In the data rows, the value 500 means zero.
Some points, each followed by its number:
array([386, 604, 554, 499, 511, 621, 587, 247, 740, 603, 508, 528, 233, 504, 389, 531, 593, 408, 592, 492, 718, 463, 550, 502, 567, 571, 515, 553, 565, 485, 549]) 0
array([362, 724, 562, 513, 497, 458, 359, 211, 506, 447, 528, 641, 501, 562, 553, 484, 502, 427, 615, 471, 677, 499, 610, 537, 412, 611, 561, 540, 598, 448, 486]) 1
array([542, 511, 548, 347, 500, 338, 561, 464, 499, 491, 418, 590, 473, 533, 565, 515, 471, 418, 629, 513, 604, 404, 598, 558, 674, 613, 523, 483, 553, 550, 563]) 2
array([548, 488, 381, 504, 575, 408, 660, 733, 537, 496, 551, 493, 618, 503, 504, 471, 483, 568, 491, 506, 430, 660, 365, 502, 482, 453, 524, 347, 415, 394, 470]) 3
array([530, 430, 587, 501, 527, 350, 543, 502, 483, 343, 401, 538, 556, 489, 515, 454, 433, 523, 480, 503, 508, 397, 584, 508, 608, 624, 519, 573, 575, 491, 639]) 4
array([521, 250, 561, 435, 645, 310, 568, 549, 358, 635, 433, 512, 599, 501, 528, 452, 524, 524, 676, 578, 141, 512, 457, 572, 444, 135, 573, 372, 505, 529, 520]) 5
array([447, 296, 576, 560, 565, 396, 390, 550, 440, 510, 384, 445, 651, 547, 509, 743, 485, 588, 658, 650, 247, 510, 451, 417, 443, 376, 550, 550, 433, 488, 473]) 6
array([477, 449, 484, 506, 671, 337, 598, 531, 686, 362, 565, 408, 317, 508, 516, 463, 424, 537, 433, 503, 445, 437, 493, 418, 678, 672, 374, 511, 592, 499, 465]) 7
array([548, 548, 534, 390, 499, 312, 408, 375, 531, 327, 491, 449, 497, 458, 504, 384, 509, 527, 131, 488, 591, 787, 568, 765, 429, 612, 583, 537, 697, 523, 536]) 8
array([562, 530, 541, 509, 501, 631, 132, 502, 470, 694, 512, 658, 372, 487, 343, 549, 498, 493, 871, 503, 481, 481, 329, 441, 471, 563, 496, 357, 412, 448, 471]) 9
array([556, 485, 566, 425, 507, 521, 536, 590, 459, 323, 568, 462, 561, 463, 531, 506, 570, 503, 474, 480, 551, 494, 493, 545, 497, 470, 515, 568, 587, 511, 515]) 10
array([538, 519, 482, 553, 475, 766, 448, 610, 487, 350, 414, 366, 398, 504, 521, 528, 497, 710, 434, 477, 525, 565, 280, 454, 273, 541, 580, 428, 445, 297, 317]) 11
array([527, 432, 899, 410, 852, 333,  35,   0, 165, 509, 346, 799, 605, 678, 349, 371, 376, 489, 749, 433,  46,   0, 999, 170, 847, 450, 446, 309, 516, 493, 630]) 12
array([438, 751, 583, 508, 499, 496, 178, 188, 560, 516, 411, 608, 463, 569, 484, 473, 468, 512, 444, 468, 714, 530, 547, 734, 418, 640, 571, 599, 539, 514, 518]) 13
array([358, 756, 548, 528, 496, 676, 561, 219, 698, 602, 506, 534, 345, 522, 398, 504, 498, 469, 695, 515, 602, 417, 574, 395, 546, 593, 455, 412, 610, 559, 515]) 14
array([546, 524, 534, 468, 498, 438, 665, 537, 472, 308, 702, 500, 551, 524, 545, 557, 498, 529, 350, 456, 369, 565, 594, 451, 554, 615, 488, 554, 547, 531, 545]) 15
array([533, 522, 129, 541, 392, 456, 527, 798, 472, 509, 546, 312, 653, 599, 521, 624, 523, 487, 419, 503, 529, 552, 183, 460, 387, 269, 496, 509,   0, 504, 441]) 16
array([502, 468, 651, 464, 502, 155, 500, 581, 504, 464, 491, 596, 607, 522, 625, 562, 393, 469, 423, 426, 378, 439, 631, 454, 518, 575, 487, 629, 609, 499, 610]) 17
array([494, 506, 538, 481, 452, 519, 517, 589, 506, 456, 600, 478, 527, 497, 447, 523, 507, 520, 482, 503, 323, 586, 365, 404, 363, 616, 527, 536, 463, 456, 319]) 18
array([521, 322, 512, 505, 602, 444, 508, 566, 505, 462, 388, 448, 542, 499, 515, 485, 454, 567, 579, 575, 373, 512, 307, 443, 433, 390, 514, 596, 557, 509, 391]) 19
array([544, 420, 509, 540, 550, 371, 457, 656, 402, 413, 541, 525, 690, 547, 497, 688, 498, 498, 577, 523, 298, 531, 442, 459, 396, 491, 496, 527, 279, 495, 399]) 20
array([443, 632, 523, 514, 477, 568, 386, 276, 663, 658, 548, 452, 469, 567, 426, 493, 498, 481, 509, 464, 625, 497, 611, 406, 633, 568, 502, 555, 546, 524, 465]) 21
array([528, 429, 600, 293, 512, 341, 446, 493, 499, 397, 429, 349, 567, 451, 469, 461, 478, 516, 503, 464, 468, 468, 630, 503, 576, 563, 550, 523, 632, 493, 507]) 22
array([518, 761, 375, 568, 490, 584, 174, 463, 485, 618, 421, 506, 495, 541, 531, 482, 497, 498, 390, 512, 633, 520, 135, 819, 321, 548, 542, 384, 400, 376, 264]) 23
array([584, 382, 594, 446, 507, 513, 493, 541, 403, 312, 491, 559, 481, 531, 637, 525, 510, 483, 374, 506, 508, 511, 615, 510, 540, 511, 528, 487, 550, 563, 683]) 24
array([567, 146, 585, 418, 487, 496, 520, 558, 247, 425, 391, 400, 607, 514, 504, 425, 505, 356, 425, 496, 361, 353, 621, 668, 738, 519, 288, 588, 516, 603, 539]) 25
array([490, 510, 518, 561, 520, 655, 548, 505, 494, 561, 475, 478, 423, 448, 452, 512, 534, 464, 449, 491, 649, 524, 603, 587, 630, 461, 438, 472, 515, 470, 561]) 26
array([577, 192, 714, 505, 518, 327, 485, 559, 490, 371, 441, 456, 417, 452, 504, 487, 452, 463, 417, 440, 488, 514, 493, 502, 485, 580, 430, 569, 691, 552, 514]) 27
array([469, 799, 486, 562, 515, 671, 216, 550, 634, 602, 520, 620, 516, 566, 575, 475, 530, 533, 590, 455, 590, 703, 116, 502, 201, 525, 527, 563, 394, 382, 440]) 28
array([412, 571, 481, 556, 505, 589, 400, 447, 465, 760, 443, 489, 500, 501, 500, 477, 518, 553, 432, 489, 646, 418, 505, 429, 725, 575, 480, 399, 528, 531, 539]) 29
array([807, 536, 360, 519, 487,   0, 578, 861, 506, 314, 496, 495, 272, 343, 226, 556, 778, 298, 669, 295,   0, 622, 493, 430, 508,  54, 471, 499, 399, 200, 366]) 30
array([503, 225, 742, 535, 499, 468, 224, 489, 326, 558, 385, 509, 645, 470, 627, 686, 515, 464, 400, 612, 312, 511, 653, 449, 515, 488, 475, 575, 608, 498, 489]) 31
array([319, 630, 311, 516, 509, 783, 556, 578, 483, 521, 616, 317, 388, 502, 533, 506, 481, 737, 408, 547, 639, 591, 113, 400, 342, 523, 525, 387, 345, 310, 167]) 32
array([479, 499, 523, 437, 561, 454, 560, 542, 507, 447, 414, 481, 558, 498, 487, 472, 463, 468, 475, 434, 592, 539, 603, 529, 637, 606, 407, 582, 571, 499, 489]) 33
array([554, 362, 523, 512, 477, 469, 551, 584, 488, 306, 474, 495, 602, 538, 498, 534, 421, 498, 439, 491, 496, 500, 657, 402, 508, 543, 434, 583, 569, 485, 553]) 34
array([522, 492, 553, 501, 513, 415, 381, 536, 522, 480, 359, 528, 578, 450, 609, 528, 481, 448, 542, 407, 485, 360, 565, 546, 547, 533, 438, 549, 556, 486, 506]) 35
array([393, 681, 507, 403, 503, 750, 549, 363, 614, 733, 555, 536, 335, 501, 547, 511, 562, 531, 499, 459, 610, 512, 639, 505, 648, 563, 458, 481, 562, 502, 485]) 36
array([488, 677, 529, 509, 447, 601, 259, 310, 540, 419, 505, 452, 398, 536, 507, 473, 481, 494, 430, 486, 622, 487, 676, 566, 543, 611, 504, 613, 605, 513, 489]) 37
array([552, 469, 456, 505, 508, 294, 534, 538, 445, 472, 408, 641, 619, 498, 523, 491, 531, 487, 541, 522, 311, 498, 407, 524, 508, 411, 526, 571, 473, 448, 502]) 38
array([470, 768, 553, 547, 479, 514, 172, 153, 572, 509, 480, 602, 446, 491, 498, 486, 448, 415, 352, 518, 635, 514, 526, 703, 427, 608, 496, 574, 635, 519, 481]) 39
array([479, 765, 591, 542, 454, 632, 460, 323, 604, 627, 383, 533, 243, 543, 513, 470, 474, 389, 414, 516, 823, 518, 648, 549, 513, 648, 589, 470, 581, 516, 489]) 40
array([517, 727, 503, 487, 475, 662, 463, 356, 608, 527, 502, 494, 402, 534, 516, 514, 573, 498, 526, 503, 596, 532, 607, 502, 494, 587, 587, 582, 548, 499, 461]) 41
array([452, 564, 515, 463, 482, 683, 479, 303, 623, 553, 502, 560, 417, 515, 420, 517, 489, 425, 632, 503, 613, 493, 650, 406, 508, 600, 582, 457, 582, 530, 495]) 42
array([513, 566, 509, 667, 505, 465, 385, 539, 617, 416, 429, 478, 442, 443, 512, 580, 495, 622, 364, 517, 437, 572, 294, 455, 244, 613, 541, 577, 570, 443, 355]) 43
array([513, 610, 360, 461, 265, 496, 586, 357, 472, 748, 387, 484, 496, 513, 395, 553, 550, 402, 541, 522, 508, 303, 619, 472, 886, 496, 418, 419, 417, 616, 494]) 44
array([395, 572, 527, 536, 571, 581, 528, 409, 668, 859, 422, 517, 454, 513, 360, 672, 477, 496, 755, 566, 460, 493, 264, 445, 506, 545, 601, 537, 569, 325, 540]) 45
array([580, 410, 634, 495, 467, 535, 572, 537, 461, 346, 433, 482, 455, 428, 474, 463, 514, 522, 371, 474, 651, 497, 651, 502, 437, 558, 380, 548, 586, 552, 528]) 46
array([569, 441, 535, 416, 446, 308, 547, 519, 483, 339, 505, 616, 410, 494, 498, 506, 489, 486, 389, 442, 359, 537, 622, 474, 475, 499, 451, 558, 581, 546, 515]) 47
array([407, 588, 548, 505, 541, 580, 508, 296, 708, 618, 524, 500, 420, 538, 517, 501, 478, 553, 667, 493, 665, 498, 560, 413, 607, 535, 512, 519, 526, 504, 535]) 48
array([546, 346, 576, 546, 556, 431, 591, 554, 484, 488, 443, 495, 598, 508, 513, 533, 434, 517, 597, 548, 315, 480, 178, 458, 389, 370, 524, 603, 580, 411, 355]) 49
array([451, 499, 746, 287, 751, 521, 557, 544, 469, 516, 461, 544, 597, 266, 504, 406, 497, 388, 724, 489, 412, 442, 643, 475, 850, 412, 546, 270, 573, 525, 701]) 50
array([561, 449, 545, 499, 669, 378, 600, 566, 476, 558, 413, 477, 468, 413, 441, 408, 394, 479, 502, 491, 355, 533, 372, 408, 430, 557, 503, 394, 555, 456, 467]) 51
array([451, 422, 503, 451, 523, 571, 586, 502, 531, 345, 495, 488, 496, 537, 519, 448, 497, 489, 427, 448, 604, 505, 631, 538, 526, 662, 472, 525, 644, 558, 514]) 52
array([527, 352, 530, 531, 598, 449, 421, 562, 506, 530, 491, 571, 478, 476, 491, 532, 540, 525, 542, 585, 429, 532, 455, 477, 441, 488, 433, 499, 505, 404, 551]) 53
array([473, 538, 561, 531, 481, 646, 543, 339, 506, 575, 460, 391, 316, 508, 560, 425, 465, 431, 605, 514, 649, 509, 622, 513, 799, 632, 461, 417, 547, 537, 482]) 54
array([561, 568, 530, 503, 500, 660, 593, 265, 551, 367, 426, 544, 334, 529, 345, 493, 526, 493, 661, 463, 633, 526, 635, 488, 624, 596, 584, 442, 618, 494, 476]) 55
array([391, 537, 484, 529, 518, 547, 344, 258, 495, 395, 421, 702, 451, 528, 532, 465, 480, 504, 551, 473, 663, 513, 645, 415, 473, 584, 443, 440, 552, 515, 516]) 56
array([486, 430, 561, 464, 514, 455, 551, 529, 480, 396, 369, 475, 561, 549, 550, 438, 401, 473, 421, 455, 611, 546, 654, 502, 449, 554, 465, 529, 560, 503, 471]) 57
array([345, 536, 354, 435, 515, 632, 575, 507, 451, 343, 697, 450, 536, 462, 493, 490, 637, 478, 409, 505, 633, 498, 610, 483, 455, 637, 494, 499, 547, 533, 550]) 58
array([284, 831, 422, 553, 499, 542, 272, 169, 505, 376, 584, 525, 455, 501, 541, 495, 485, 463, 502, 536, 634, 561, 511, 629, 508, 602, 564, 603, 550, 537, 500]) 59
array([585, 323, 598, 553, 456, 443, 524, 546, 477, 564, 430, 544, 444, 485, 557, 503, 479, 484, 366, 455, 565, 490, 602, 478, 508, 606, 434, 546, 575, 576, 548]) 60
array([612, 894,  54, 488, 243, 496, 853, 948, 591, 999, 564, 487, 426, 603, 438, 488, 574, 350, 906, 476, 698, 498, 442, 476, 744, 272, 554,  64,   0, 550, 494]) 61
array([532, 499, 355, 372, 485, 294, 681, 575, 470, 343, 795, 422, 562, 501, 469, 459, 684, 527, 430, 475, 559, 500, 587, 416, 645, 498, 448, 478, 397, 485, 510]) 62
array([519, 499, 445, 472, 558, 505, 507, 570, 408, 509, 475, 447, 639, 492, 497, 509, 551, 478, 649, 533, 530, 516, 476, 561, 421, 482, 518, 470, 451, 464, 465]) 63
array([548, 336, 529, 539, 597, 504, 585, 601, 503, 570, 404, 316, 563, 542, 537, 506, 488, 543, 523, 503, 543, 428, 363, 530, 452, 347, 415, 545, 409, 474, 401]) 64
array([549, 531, 519, 451, 523, 460, 466, 515, 473, 534, 453, 481, 597, 516, 521, 511, 561, 527, 464, 463, 338, 509, 266, 457, 403, 447, 475, 557, 380, 511, 421]) 65
array([531, 533, 519, 533, 496, 536, 431, 513, 373, 497, 401, 411, 586, 534, 600, 648, 449, 466, 455, 496, 407, 494, 442, 422, 439, 426, 499, 570, 309, 501, 584]) 66
array([514, 486, 606, 512, 617, 363, 256, 579, 472, 598, 447, 556, 481, 541, 510, 712, 478, 566, 487, 627, 203, 473, 449, 459, 484, 499, 568, 563, 494, 497, 533]) 67
array([490, 470, 526, 512, 523, 276, 422, 513, 282, 434, 408, 346, 672, 506, 642, 491, 497, 317, 150, 498, 639, 480, 493, 924, 544, 512, 476, 539, 617, 562, 531]) 68
array([562, 448, 507, 531, 540, 279, 501, 394, 518, 525, 427, 499, 537, 540, 481, 630, 521, 534, 502, 494, 508, 477, 554, 425, 373, 590, 430, 645, 584, 388, 468]) 69
array([526, 377, 527, 501, 486, 397, 573, 527, 411, 469, 475, 570, 469, 470, 540, 463, 481, 500, 469, 504, 519, 489, 591, 514, 520, 587, 501, 550, 567, 570, 579]) 70
array([551, 541, 419, 495, 502, 587, 561, 592, 469, 766, 674, 313, 671, 774, 458, 663, 498, 505, 417, 457, 446, 691, 290, 420, 478, 276, 544, 544, 112, 441, 360]) 71
array([508, 789, 531, 536, 424, 496, 146, 253, 618, 574, 491, 694, 248, 474, 526, 486, 465, 525, 411, 482, 600, 481, 637, 564, 497, 606, 585, 502, 532, 569, 525]) 72
array([441, 526, 359, 460, 507, 531, 697, 519, 350, 569, 660, 495, 507, 480, 523, 522, 516, 445, 412, 506, 602, 528, 607, 630, 817, 457, 421, 486, 525, 540, 470]) 73
array([396, 592, 421, 511, 505, 637, 610, 523, 601, 459, 758, 513, 450, 500, 496, 462, 475, 433, 423, 442, 544, 541, 561, 461, 656, 515, 490, 472, 560, 532, 561]) 74
array([527, 486, 564, 508, 504, 518, 584, 526, 537, 328, 576, 490, 462, 496, 492, 490, 452, 512, 502, 495, 421, 526, 636, 390, 583, 505, 542, 509, 602, 469, 518]) 75
array([595, 318, 484, 442, 648, 496, 530, 582, 506, 491, 559, 535, 588, 481, 486, 503, 469, 488, 572, 610, 187, 498, 311, 441, 466, 401, 513, 487, 616, 518, 355]) 76
array([539, 328, 556, 391, 482, 318, 465, 524, 482, 372, 564, 661, 503, 499, 507, 529, 483, 512, 451, 497, 300, 498, 595, 509, 496, 610, 492, 559, 596, 499, 493]) 77
array([537, 232, 674, 498, 496, 449, 394, 536, 362, 587, 416, 486, 485, 527, 523, 672, 470, 540, 521, 609, 395, 470, 458, 448, 433, 406, 419, 503, 591, 542, 306]) 78
array([536, 493, 574, 482, 488, 225, 562, 545, 544, 413, 353, 620, 570, 492, 495, 509, 430, 536, 442, 465, 381, 472, 631, 494, 539, 637, 483, 647, 591, 546, 552]) 79
array([400, 556, 317, 560, 499, 534, 662, 739, 464, 524, 581, 333, 663, 518, 496, 462, 487, 533, 570, 503, 513, 498, 355, 431, 432, 398, 539, 413, 305, 228, 541]) 80
array([459, 858, 519, 536, 392, 466, 302, 147, 459, 624, 423, 460, 359, 533, 478, 538, 490, 406, 448, 503, 719, 499, 604, 502, 408, 646, 558, 532, 547, 544, 586]) 81
array([442, 511, 360, 502, 525, 692, 455, 639, 436, 448, 553, 420, 592, 508, 466, 497, 507, 498, 405, 462, 599, 659, 219, 419, 287, 357, 531, 522, 181, 459, 457]) 82
array([331, 228, 156, 893, 611, 792, 794, 771, 357, 511, 502, 291, 634, 395, 682, 195, 581, 665, 467, 770,   0, 999, 102, 441, 480, 252, 600, 774, 847,  23, 981]) 83
array([500, 380, 514, 605, 559, 463, 489, 553, 606, 560, 384, 425, 427, 514, 491, 531, 399, 560, 504, 648, 322, 537, 357, 417, 463, 446, 514, 566, 581, 413, 399]) 84
array([498, 673, 363, 501, 149, 621, 300, 259, 563, 621, 536, 525, 553, 570, 502, 499, 508, 430, 498, 387, 682, 335, 519, 502, 540, 527, 560, 580, 362, 564, 520]) 85
array([505, 153, 748, 490, 438, 521, 500, 588, 486, 445, 442, 422, 423, 501, 527, 470, 484, 498, 367, 485, 654, 450, 584, 509, 471, 432, 419, 540, 764, 639, 545]) 86
array([430, 691, 438, 545, 446, 760, 549, 446, 549, 551, 578, 519, 496, 548, 529, 478, 522, 496, 377, 472, 613, 540, 597, 473, 512, 499, 550, 467, 530, 483, 541]) 87
array([559, 509, 663, 301, 681, 495, 574, 548, 512, 461, 491, 481, 542, 345, 474, 509, 534, 343, 565, 499, 449, 460, 592, 482, 754, 391, 436, 485, 562, 594, 529]) 88
array([552, 694, 306, 404, 377, 415, 616, 546, 738, 641, 407, 543, 536, 501, 501, 482, 470, 436, 826, 465, 612, 428, 690, 418, 898, 507, 501, 489, 234, 499, 886]) 89
New points follow, each followed by the numbers of its three nearest points above, looking only along the 8 directions in which the numbered points spread most, nearest first.
array([  0, 155, 292, 466, 522, 556, 547, 764, 883, 127, 754, 745, 519, 631, 240, 740, 416, 435, 705, 476, 797, 623, 623, 302, 666, 618, 981, 499, 505, 499, 735]) 74 75 58
array([454, 613, 505, 482, 504, 621, 570, 543, 828, 820, 486, 563, 344, 502, 371, 468, 498, 488, 742, 485, 618, 527, 292, 378, 408, 559, 561, 421, 428, 315, 482]) 45 9 48
array([116, 353, 407,   0, 668, 498, 319, 231, 364, 286, 743, 626, 873, 641, 846, 307, 818, 317, 483, 245, 355, 498, 583, 779, 506, 361, 628, 650, 225, 664, 464]) 66 24 15
array([379, 671, 516, 491, 482, 634, 514, 327, 574, 648, 507, 570, 386, 548, 537, 495, 545, 446, 598, 465, 683, 494, 564, 450, 671, 625, 582, 454, 564, 512, 525]) 36 48 21
array([496, 519, 373, 536, 493, 293, 605, 547, 494, 523, 408, 595, 496, 511, 504, 453, 434, 510, 659, 510, 341, 569, 336, 413, 432, 418, 556, 543, 417, 448, 511]) 38 51 53
array([539, 500, 526, 506, 520, 496, 521, 502, 429, 280, 665, 455, 485, 457, 527, 514, 501, 483, 372, 468, 688, 502, 590, 448, 577, 587, 444, 552, 603, 552, 554]) 52 46 57
array([480, 432, 546, 516, 581, 375, 559, 526, 506, 562, 608, 436, 537, 519, 441, 496, 527, 495, 502, 573, 354, 479, 239, 462, 457, 365, 378, 449, 592, 509, 239]) 19 49 51
array([383, 571, 438, 564, 448, 596, 558, 534, 416, 580, 569, 515, 507, 548, 535, 444, 486, 540, 372, 494, 630, 430, 519, 534, 611, 549, 419, 405, 614, 499, 522]) 26 87 73
array([448, 456, 506, 472, 506, 540, 377, 547, 457, 616, 513, 378, 469, 474, 492, 505, 522, 447, 375, 480, 626, 495, 162, 620, 447, 546, 545, 545, 517, 545,  13]) 11 64 43
array([717, 424, 411, 532, 365, 136, 595, 634, 498, 664, 391, 656, 585, 524, 550, 549, 516, 469, 497, 530, 247, 488, 610, 626, 455, 351, 562, 537, 293, 499, 711]) 38 5 17
array([522, 337, 590, 501, 516, 529, 592, 509, 464, 307, 446, 333, 404, 452, 487, 497, 515, 519, 407, 527, 662, 505, 621, 489, 456, 604, 410, 541, 638, 610, 511]) 46 52 57
array([573, 421, 507, 536, 331, 208, 391, 387, 445, 304, 397, 672, 614, 517, 482, 509, 505, 450, 391, 472, 391, 477, 605, 550, 508, 596, 498, 707, 578, 635, 631]) 17 79 77
array([459, 472, 531, 513, 507, 426, 500, 371, 856, 420, 439, 679, 351, 510, 417, 532, 535, 495, 745, 526, 579, 387, 619, 430, 586, 616, 496, 562, 554, 504, 497]) 55 42 48
array([497, 393, 555, 476, 602, 406, 500, 502, 325, 551, 513, 576, 678, 467, 515, 601, 490, 539, 559, 565, 260, 591, 410, 439, 413, 302, 563, 443, 436, 450, 542]) 6 76 38
array([468, 502, 456, 503, 440, 129, 533, 412, 548, 473, 381, 521, 739, 478, 542, 463, 416, 500, 722, 607, 334, 497, 318, 482, 449, 489, 551, 595, 505, 484, 512]) 38 67 53
array([476, 496, 511, 549, 531, 670, 551, 521, 506, 432, 560, 442, 447, 507, 495, 470, 510, 479, 308, 506, 619, 649, 660, 575, 497, 499, 460, 472, 573, 505, 481]) 52 58 10
array([548, 706, 125, 505, 381, 471, 568, 578, 485, 999, 377, 537, 446, 471, 444, 499, 479, 412, 652, 487, 536, 527, 331, 609, 856, 272, 562, 207, 101, 362, 489]) 61 89 44
array([539, 464, 508, 540, 541, 487, 508, 554, 421, 407, 498, 607, 554, 503, 645, 475, 462, 533, 416, 444, 458, 475, 620, 519, 453, 562, 507, 576, 549, 543, 621]) 24 10 70
array([536, 761, 219, 543, 499, 677, 534, 545, 499, 509, 404, 464, 443, 520, 271, 508, 512, 515, 651, 500, 640, 532, 493, 477, 446, 534, 501, 256, 226, 392, 489]) 87 80 63
array([569, 367, 624, 442, 483, 437, 563, 504, 510, 346, 443, 431, 458, 402, 528, 520, 501, 489, 429, 498, 578, 479, 606, 464, 464, 544, 369, 508, 632, 598, 507]) 46 60 57
array([285, 860, 607,   0, 677, 872, 717, 523, 332, 484, 414, 320, 423, 162, 441, 407, 653, 646, 684, 808,  76, 911, 393, 607, 460,   0, 518, 421, 405, 809, 526]) 80 3 63
array([359, 782, 331, 523, 451, 642, 208, 396, 506, 705, 401, 488, 540, 499, 531, 452, 521, 356, 500, 421, 700, 297, 473, 572, 446, 635, 392, 587, 323, 519, 510]) 85 81 29
array([511, 401, 606, 521, 591, 395, 296, 486, 500, 651, 381, 562, 610, 503, 503, 747, 480, 485, 502, 595, 262, 548, 472, 489, 395, 336, 496, 553, 570, 453, 564]) 67 6 53
array([470, 535, 486, 529, 506, 556, 495, 565, 437, 474, 436, 434, 475, 527, 549, 513, 479, 529, 452, 434, 457, 520, 188, 413, 180, 597, 597, 499, 412, 525, 309]) 11 18 43
array([529, 500, 419, 536, 359, 297, 533, 589, 498, 550, 407, 336, 879, 454, 526, 566, 479, 517, 426, 514, 367, 486, 300, 461, 333, 334, 443, 676,  84, 549, 482]) 20 65 66
array([512, 431, 639, 543, 605, 370, 596, 502, 503, 605, 401, 503, 526, 367, 464, 505, 467, 503, 734, 528, 508, 484, 498, 436, 411, 425, 475, 532, 600, 535, 501]) 51 53 84
array([527, 539, 139, 503, 393, 510, 527, 572, 474, 999, 351, 495, 547, 520, 418, 517, 517, 448, 639, 493, 642, 459, 381, 586, 518, 371, 476, 324,  45, 531, 516]) 71 44 16
array([450, 735, 499, 579, 487, 747, 484, 577, 674, 780, 491, 265, 303, 511, 371, 505, 512, 661, 629, 497, 661, 490, 176, 431, 366, 519, 585, 351, 275, 499, 134]) 32 28 11
array([557, 272, 554, 527, 437, 143, 292, 544, 146, 903, 330, 672, 496, 256, 482, 489, 527, 474, 823, 665, 131, 140, 473, 633, 609,  28, 557, 438, 497, 469, 509]) 5 6 67
array([542, 685, 362, 482, 274, 548, 597, 559, 530, 649, 459, 458, 352, 493, 401, 523, 608, 361, 595, 491, 627, 267, 493, 502, 815, 502, 456, 256, 335, 661, 515]) 44 89 29
array([509, 499, 550, 497, 515, 511, 575, 577, 278, 347, 544, 544, 463, 448, 682, 489, 519, 470, 439, 467, 555, 458, 725, 547, 470, 538, 559, 497, 505, 555, 600]) 24 33 34
array([497, 497, 343, 489, 482, 658, 527, 570, 417, 519, 530, 278, 642, 463, 386, 493, 506, 645, 431, 468, 502, 500, 322, 435, 441, 273, 498, 407, 160, 362, 474]) 71 82 80
array([403, 735, 460, 512, 454, 707, 589, 539, 695, 823, 399, 542, 342, 488, 281, 502, 484, 486, 856, 484, 659, 490, 200, 433, 378, 443, 491, 239, 385, 375, 489]) 45 9 48
array([486, 916,  28, 478, 358, 543, 666, 753, 613, 806, 566, 609, 587, 558, 354, 412, 561, 492, 886, 486, 526, 513, 461, 535, 505, 429, 522, 236, 505, 401, 643]) 89 80 61
array([511, 341, 535, 397, 479, 651, 548, 630, 273, 309, 403, 226, 681, 366, 570, 456, 495, 492, 382, 515, 486, 470, 633, 622, 693, 449, 278, 499, 519, 539, 545]) 25 24 34
array([546, 315, 567, 494, 510, 366, 596, 544, 444, 420, 382, 328, 510, 480, 488, 550, 481, 606, 468, 606, 326, 460, 435, 448, 438, 455, 434, 539, 556, 479, 333]) 19 76 51
array([517, 491, 299, 436, 492, 646, 570, 502, 433, 308, 755, 513, 345, 442, 484, 429, 701, 495, 348, 506, 550, 569, 590, 452, 454, 611, 478, 433, 516, 487, 495]) 58 74 15
array([705, 381, 815, 411, 634, 368, 485, 765, 276, 982, 292, 651, 868, 357, 341, 200, 502, 297, 409, 877, 285,  65, 754, 549, 545, 606, 680, 499, 594, 575, 569]) 25 31 5
array([520, 451, 519, 519, 576, 415, 648, 501, 469, 356, 424, 496, 630, 536, 442, 547, 453, 507, 648, 602, 453, 542, 337, 524, 402, 448, 507, 548, 484, 519, 516]) 53 51 19
array([454, 508, 454, 532, 566, 648, 563, 554, 742, 800, 490, 536, 307, 555, 443, 511, 472, 500, 594, 484, 643, 432, 216, 484, 452, 502, 542, 461, 569, 360, 320]) 45 48 84
array([394, 537, 542, 413, 519, 557, 579, 557, 458, 365, 719, 572, 486, 535, 498, 496, 506, 481, 512, 433, 480, 493, 652, 449, 620, 598, 448, 494, 505, 516, 502]) 75 15 74
array([367, 601, 380, 664, 489, 679, 612, 700, 350, 669, 667, 245, 594, 507, 567, 478, 490, 542, 279, 590, 562, 766, 220, 470, 410, 340, 411, 384, 489, 459, 302]) 82 80 32
array([535, 287, 536, 555, 484, 480, 500, 502, 481, 552, 416, 481, 489, 504, 528, 645, 516, 538, 498, 544, 346, 502, 382, 422, 462, 499, 506, 499, 571, 525, 411]) 19 53 84
array([535, 505, 516, 533, 445, 473, 479, 345, 695, 345, 491, 643, 471, 537, 523, 482, 478, 471, 672, 468, 527, 472, 493, 419, 624, 588, 496, 547, 596, 526, 518]) 55 42 75
array([512, 721, 490, 565, 360, 648, 409, 262, 688, 641, 406, 457, 240, 498, 508, 541, 519, 508, 545, 481, 651, 400, 609, 581, 523, 605, 540, 570, 506, 606, 608]) 40 21 0
array([534, 522, 429, 512, 498, 672, 487, 541, 230, 409, 500, 508, 529, 436, 485, 522, 716, 674, 606, 589, 368, 498, 279, 586, 229, 237, 537, 315, 363, 373, 421]) 65 82 66
array([533, 433, 518, 545, 512, 249, 530, 566, 472, 447, 383, 442, 620, 501, 507, 606, 498, 618, 392, 510, 243, 510, 435, 421, 450, 458, 444, 573, 441, 427, 491]) 38 20 65
array([ 80, 707, 307, 517,  47, 700, 458, 646, 691, 271, 536, 999, 761, 457, 450, 430, 262, 999, 624, 646, 633, 498, 397, 339, 577, 738,  79, 101, 528, 671, 456]) 87 74 58
array([587, 687, 505, 554,  14, 183, 545, 498, 319, 271, 999, 999, 200, 661, 616, 256, 359, 890, 502, 400, 232, 527, 511, 500, 660, 499, 448,  76, 429, 428, 578]) 62 15 47
array([462, 552, 499, 483, 513, 569, 519, 287, 460, 803, 385, 468, 468, 487, 504, 454, 498, 262, 624, 522, 663, 450, 589, 499, 760, 466, 410, 543, 534, 494, 490]) 29 54 44
array([744, 463, 565, 356, 571, 421, 166, 306, 394, 120, 941, 574, 533, 571, 379,  44, 838, 303, 438, 375, 319, 494, 999, 260, 557, 465, 713, 600, 562, 333, 300]) 15 77 47
array([510, 417, 603, 521, 612, 692, 433, 582, 321, 535, 593, 427, 572, 504, 514, 562, 498, 566, 634, 552, 261, 464, 323, 418, 508, 198, 548, 244, 505, 506, 460]) 6 76 19
array([560, 523, 499, 528, 464, 304, 415, 600, 406, 909, 441, 406, 683, 518, 686, 509, 500, 249, 540, 505, 618, 135, 640, 502, 508, 484, 340, 499, 278, 616, 640]) 44 35 29
array([535, 749, 444, 530, 398, 596, 335, 414, 724, 530, 534, 640, 388, 551, 343, 420, 511, 483, 677, 517, 761, 661, 223, 781, 291, 551, 565, 357, 436, 341, 341]) 28 23 41
array([387, 499, 427, 361, 676, 205, 603, 567, 694, 619, 697, 130, 676, 513, 834, 509, 418, 521, 589, 113, 129, 404, 744, 768, 260, 183, 985, 349, 505,  67, 745]) 38 3 63
